One turn or mirror swaps these rows in pairs. Which row does each one swap with?
The rows were stretched afterwards, more along some directions than others.
taz: [-16  12   1  13 -29 -14  27  18  16   2  10 -56  -2 -13 -40  -2  18  -2
 -18   4  22  -7]
Pimev: [-19 -15   2  -8  41  25 -16 -20 -19  16 -11  25  -8   2 -21 -22  15   9
  12  13 -17 -11]
pip: [ -9 -22   3 -13 -25   4 -14   1  21  -3   9  18  16  19 -15   8   5   0
 -39 -22 -29 -39]
Laroz: [ 13  -1 -13  -2  32  16 -11 -34 -32  13 -10   3 -11  -8 -21 -35  18 -13
   7  10 -17  11]
vok: [-22 -15   7 -27  27  16 -24  20  -8  11 -10  -9   8  17   2  12   1  14
 -27  -3 -21  19]
vutas: [ 29   2 -10  -5  -6   3   4 -13  18 -24  14  41  16  35  12   6 -23 -20
   0 -27 -45 -21]
Nodov: [  4  -6  -7   1  -6  28 -23 -12  20   0  -3  31   4   7  -5   5 -15  -1
   5 -12 -25 -13]
bak: [-21 -16  -2 -36  15  -6 -30  10 -42  21 -25  25  20   7  14  -9 -17  13
   2   6  16   3]
nidi: [ 31 -26 -10  -8  -1  21 -17  20  16  16   6  26  18   7  19  17  -4  -4
 -24  -6   1 -13]
zifa: [ 25   4 -13  10 -23 -11  51 -25  -4 -14  -8 -39 -30  -4  13  -3  11 -16
  13 -11  -9 -10]
mim: [  1  -8  -7  -8  33  -6 -28  12 -31  28 -26  38  -3 -34  25  -9  -5   8
  24  34  32  19]
gopaz: [  8  -3 -14 -27   3 -21  -9  35  -5  18  -5  -5  24   2   7   2 -11 -10
 -14   8   7  13]
podo: [ 34 -24 -17  -3 -24   1   1  -4   7  13  15  38  22  -4  23  20 -25 -14
  -8 -15  -8 -21]
Nug: [ 17  -2 -14  14  14 -25 -13   0   2 -12 -14  32  -9 -43  33 -13 -17 -17
  22  41  30  17]
poso: [  5 -18  13  -5  23  25   2  -4  -9  17  20   9   7  29 -20  -9  25 -18
 -26 -17 -18 -28]
babeg: [ 13  10  12   4   9   2  32   1   8  -9  16  36  13 -16   0   5   4 -17
  26 -16   4 -13]
Turi: [ 26   4 -13  35  -3   9  27  -1  35 -18  32  -7 -18 -27   0   4  15 -37
  -1  -1 -17 -19]
bik: [  5 -16 -17  -4 -33  24 -12  -3  23   9  12 -10  19  15 -30   7  12  -4
 -29 -22 -28 -16]
kis: [ 12 -12  -3   0  45  39   9  11 -12  28  17 -11 -17  13  -5   2  36 -17
 -27   0 -34 -16]
Zado: [ 27  13  -9  20 -21 -17  17  15  42 -15   7  -7  -6 -13   3  11  -8 -39
  14 -11  -9   5]
Fize: [-17 -10   7  -3  43  31   5  13 -25  28   9  -2 -12  14  -5   2  33  12
 -26   8 -14 -17]
pabav: [  2   0  -5 -21 -21 -25  35  12  -8  16 -23 -39 -22  11   4   1   6   7
  -2   2   7   8]
Mada: [  2 -25   2  -1   2   7 -14  21  11   1  18  33  21   4  -1  -6  -5   9
 -18   6  11 -27]
Zeguk: [ 15 -26  -1 -33  27   0 -11   5  -6  -1   5  23  25  23   5 -20  12 -20
 -16   0 -28 -16]
lado: [ 30  10   2   2  41  28  13   4  -5  25   1  -2 -11   7 -18  -1  -3 -15
  -3  -9 -33  -5]
Dat: [ 62   6 -23  13 -14 -23  23 -11  15 -19  18  33  10 -23  35 -14 -36 -44
  25 -14   8  -8]
mekis: [ -2   8 -15   7 -21 -32 -12  18  19   4 -16   5   2 -38  -5 -14 -31 -11
  23  17  43  11]
besa: [-20 -10   6  -5  -2  -5 -22 -15   0  -5   7  56  20 -10  -8   3 -18  15
  17  -2   9 -23]
muz: [ 24   3  -3 -11 -18 -20  -5  20  13  -7   1  -1  10 -13  11  17 -27   1
 -22 -15   0  19]
Fadu: [-13  36   3  18 -40 -18  34   5  25 -18  13 -43  -7   1 -39   8 -15  10
 -11   4  14 -20]
Lovin: [ 11  43 -23   6 -16 -33  42  -1 -10 -14 -19 -39 -17 -14  -6 -12 -20   4
  26  10   9  19]
nerom: [  9  -4  -8 -12 -21 -16 -22   2   6 -17  -5  17  28 -26  -5  -4 -26   1
   4  -8  20   2]
rosed: [ 14  10 -17   8  -8 -13  -2 -10  -1  -2  -8  17  -6 -38  -1   5 -42  20
  15  15   2  -3]
mamu: [ 27 -19   0 -34  41  19 -46  16  -8  36 -10  24  22   0 -28 -18   5 -14
 -11 -11   6  11]
famik: [ 28 -13   3 -14 -18 -10  11  -6  44 -19  12  16  10   0 -17   9  -3 -16
 -10 -18 -26 -13]
refe: [-12  -4  15 -17  35  50 -32   4  -7  10  13   7  12  34 -23   4  37   8
 -37   5 -54 -14]
vagat: [-29  14  13   9 -25 -17  11  30  -1  -6  -6 -15 -11  15  14  20 -12  29
 -32  14   2  -6]
vide: [-22 -10  -3 -23  10  18 -44  -5 -35  22 -15   7  14  24 -10  -3  -2  35
 -30   8  -2  -7]
zalol: [  1 -13  -6  -3 -18  10 -22   3  18  -5  -3 -24  -4   3 -29  -3  26  11
 -23  -9 -10   1]
lopat: [ -6   2  -4 -23   8  -7  15  -1 -30  22 -20 -30  -9 -11 -26 -20  29   4
  -2  -5  10   0]
vuf: [ -7   5 -12   0 -13 -13 -25 -21   0 -17  -5  22  16 -26  -6 -11 -10   2
  19  10  21   2]
Bev: [ -4  -3  19  -3  42  36 -44   5  17  14  10  57  13   0  -3   6  -2 -10
  -1   9 -35 -15]
fumu: [ 22  -6  -8   7  -4  23   8 -18  26 -22  22  45  10   1  10   5  -5 -31
  16 -25 -48 -14]
sogip: [ 22 -20  -6   5 -10   2 -45  13  27  -5   5  54  21 -26  18  16 -18   2
  -9   7   6  -6]
bil: [-18  19  11  25 -11 -11  -5   8   9 -15  -9  14 -21 -20  28  10 -17  22
  -4  43   0  -2]
Noba: [  0  -7  -4  -2  12 -31  -4  19 -12  -6  -7   8   1 -30   9 -30  14  -7
  22  28  49  16]
mep: [ 18 -10  16 -12  19  28 -15  11  12   6  11  44  17   1  11  16  25 -10
  -1  -9 -19  -7]
fenu: [ 17 -22 -13 -35  10 -11 -31  10 -17  16 -14  32  15  -1  17   9   5  -9
  12  -9  -3  16]
puvu: [  6  29  -5  37 -12   5  18 -25   9 -35  13   2 -22 -19  12 -17   3 -14
  23  19 -13 -12]
Kez: [ -7  15  12 -16  18  -2  10   0 -17   7   2 -15  -1  27 -29  -8  18  -9
  -4  -2   3  -5]
risaz: [ -6 -29  10 -25   4  26 -10  -1  16   0   6  -6  13  40 -22  27  19   4
 -52 -15 -62 -30]
kidi: [ 10  22   4   8   4   4 -19  17   9   8  -9 -20 -15 -26  -1  -2  11  -3
   4  12   7  20]
pinol: [ -2  14  -7  -6  15  18   9   0 -24   9 -14 -28 -19   2  -7  -5   8  13
 -10   6 -30  19]
fipo: [ 37  -1 -21   5 -42 -31  34   2  18 -28   7 -24   1  -4  21 -20  -5 -23
   3  -9   6 -13]
dofad: [  1   0  -7 -15   3 -16  28  14  -7  19  -3  35  15 -16  28  11 -32 -15
  35 -12  15   3]
bom: [-35   4   4 -25  -3 -16 -28  18 -35  23 -25 -31   1  -5 -28  -1  12  50
 -16  15  33  19]
rava: [  5   2  -4  32 -15  -1  19   2  33 -25  29   5  -9 -22   5   7  13 -14
  -4  -1  -1 -21]
baro: [ -7  11  -2 -14  33  14 -36  -7 -17   9 -30  -5 -12 -15 -27 -15   8  11
   6  19  -7  30]
Fedap: [ 16  -3  -9  11  -4   8  26 -12  18 -15  11  15   0 -15  24   3 -25 -18
  26 -24  -4  -4]
sop: [ 22  -6 -16 -15  -1 -25  -9   6 -18  16 -11  -4   8 -33   6   2  -1  -8
  -1  16  17  26]

Swapped with Turi: kis
Swapped with fipo: Zeguk
Swapped with pabav: famik
Swapped with podo: sop
Swapped with rosed: fenu
Swapped with Dat: gopaz
Swapped with bak: nerom

